(in the rows, 128 means zero)
Turns, then the turns between two rows, first turn first; the first pair answered
peze:
[120 129 157 120 108 145 133 116 152 128 127 131 175 166 154 136 154 116
 117 121 148  75 161 106  83 133]  ->  [136 152 130 139 137 134 144 106 142 138 110 124 170 159 147 127 138  90
 131 113 163  70 157 120  89 114]
[ 92 112 161 119 119 154 108 135 136 139 138 183 149 185 125 124 117 100
 133 127 167  98 155 121 129 140]  ->  [133 128 122 160 155 122 136 114 108 149 123 156 131 173 117 112 107  83
 159 104 185 115 161 148 128 129]
[111 152 124 137 146 158 129 117 149 159 133 141 144 150 142 120 109  88
 132 120 161 107 119 109 140 123]  ->  [127 133 114 158 146 124 184 103 114 148 140 123 125 140 125 116 134 118
 143 104 163 135 143 120 126 138]
niz:
[145  82  71 110 117  72 161 111 137 142 142 108 128 133 115 108 139 125
 110 132 154 154 170 106 150 134]  ->  [133  77  89 102 103  76 155 117 138 139 142 118 132 144 111 108 149 123
 102 130 147 149 180 109 154 141]
[131  99 129 135 108 127 140 118 142 134 161 146 137 164 136 128  99 125
 139 145 165 145 136 112 103 144]  ->  [135 111 147 112 118 118 130 132 115 122 124 114 132 127 129 131 174 157
 113 120  92 155 143 119 136 134]
[135 138 131 121 173 108 135  99 128 121  88 104  77 136 104 101 164 104
 141  99 152 159 157 184 179 116]  ->  [121 129 136 133 162 122 139 100 137 134 117 134  94 157 108 105 122  86
 159 104 202 154 161 175 161 128]
[143 169 101 121 161 148  77 126 157 131 120 100 123  83 139 157 119 105
 132 133  82 105  77 130 137  96]  ->  [104 140 120 117 140 165  69 125 178 139 155 145 151 143 142 158  90  75
 142 143 142  88  95 116 119 123]
vita:
[150 148 104 120 156 124 137 130 115 127  93 124 109  99 125 116 136 107
 138 103 104 131 123 141 165 107]  ->  [143 146 113 109 146 130 123 144 131 118  97 127 113 103 133 122 147 117
 127 114  86 128 120 144 177 106]
[124 161 109 115 132 160  81 151 170 126 128 144 137 113 142 130  85  79
 122 144 124 100  96 143 137  97]  ->  [124 168 104 127 136 148  91 143 166 135 125 141 135 116 142 122  81  68
 123 152 134  94  97 143 130  93]
[145  99  91 117 137  86 166  82 106 113 115  99 139 142 118 114 116 156
 132 103 134 161 157 142 147 118]  ->  [143 104 100 103 138  87 155  79 105 103 102  97 137 144 112 118 132 154
 124 105 108 160 158 145 164 117]

(2 to 3 turns a pair)
[166 148 114 148 140  80 189  84  87 120 106  92  98  95 114 108 134 140
 140  92 131 147 138 129  95 120]  ->  [128 133 133 107  85 113 156 133 138  90 136  91 125  69 139 121 146 190
  99 134  87 148 111  94  99 131]
peze, vita, niz
[102 113 113 167 149 101 136  98 107 173 124 154 117 205 113 139 103  79
 143  88 193  90 157 128 117 123]  ->  [124 114  69 189 140  70 189  91 105 166 131 117 100 147 116 131 103 120
 144  93 182 125 147 122  88 119]
peze, niz, niz
[ 99 139 150 133 124 167  93 147 160 134 146 161 138 178 135 135  84  89
 129 137 173  97 133 103 127 121]  ->  [135 137 144 108 136 122 121 137 101 107  95  97 112 110 121 126 186 170
 106  94  65 142 145 121 155 116]
niz, peze, peze
[ 88 109 134 146 124 117 160 128 135 125 147 149 126 139 100 110 121 153
 144 119 173 155 150 104 106 158]  ->  [121 167 105 143 184 116 128 119 129 126  89 121 108 109  94 111 122 112
 146 111 130 132 131 145 154  95]
niz, peze, peze
[ 62 132 186 103 111 175  54 120 170 126 141 133 148 178 129 128  82 110
  74 167 127 127  99 123 139 134]  ->  [ 99 153 174  95 130 160  65 118 141 110  99  77 126 120 129 124 152 154
  54 145  43 153  90 135 165 119]
vita, niz
[160 121 126 102 212  96 147  80  32 123  91 134 106 195 102 137 213 113
 134  85 122 131 124 172 176 117]  ->  [114 141 150  73 192 143  64 116  93 124  92 167 138 210 117 158 174  73
 122 125 123  94  87 168 195  91]
peze, peze
[144 134 151 134 138 102 125 125  91 137  81 185 154 112 150 155  71 101
 162 159 192 113 161 171  91 144]  ->  [122 130 191  77 113 134  83 154 112 107  73 186 183  95 155 170 116 132
 121 174 128 102 151 157 120 152]
peze, niz, peze
[165 162 153 156 180 144 106 132 127 103  70 135 126 165 122 153 147  88
 135  83 112 127 135 171 145  97]  ->  [148 158 170 153 164 162 102 134 129 102  83 148 135 179 122 149 143  82
 137  88 126 122 141 164 139 100]
niz, niz
[127 106 121 144 126 130 176 106 113 135 148 138 126 156 117 125 129 133
 148 109 155 143 147 121 100 143]  ->  [131 132 112 144 143 145 140 113 136 148 137 144 127 159 125 128  98  87
 150 119 165 111 124 132 111 113]
peze, peze
[ 85 102 177  90 146 152 136 142 126  68 149 126 191 180 148 119 165 161
 124 130  86 105  76 139 124 132]  ->  [105 117 161  91 146 145 141 136 115  67 127 108 179 146 153 113 180 171
 121 120  64 118  65 142 138 116]
niz, niz, niz
[118 139 145 133 129 118 106 121 128 136 113 163 129 166 115 128 121 103
 142 122 156 114 147 121 130 126]  ->  [143 148 121 148 144  89 133 108 109 134 105 136 112 147 115 121 131 115
 156 104 151 135 143 130 116 124]
peze, niz, niz
[123 139 114 112 123 132 110 140 151 114 142 133 129 111 144 127  91 128
 141 150 146 115 117 112 139 112]  ->  [127 135 126  94 117 128 109 139 136 111 134 125 129  95 147 133 130 158
 128 141 115 128 123 110 156 118]
niz, vita, niz
[122 108 123 142 107 126 164 139 137 110 161 119 131 110 141 124 134 165
 102 150 118 149 102 116 115 148]  ->  [152 146  94 166 152 113 155 117 113 131 121 108 115  99 132 122 126 123
 123 136 116 134 100 143 133 121]
peze, peze, vita
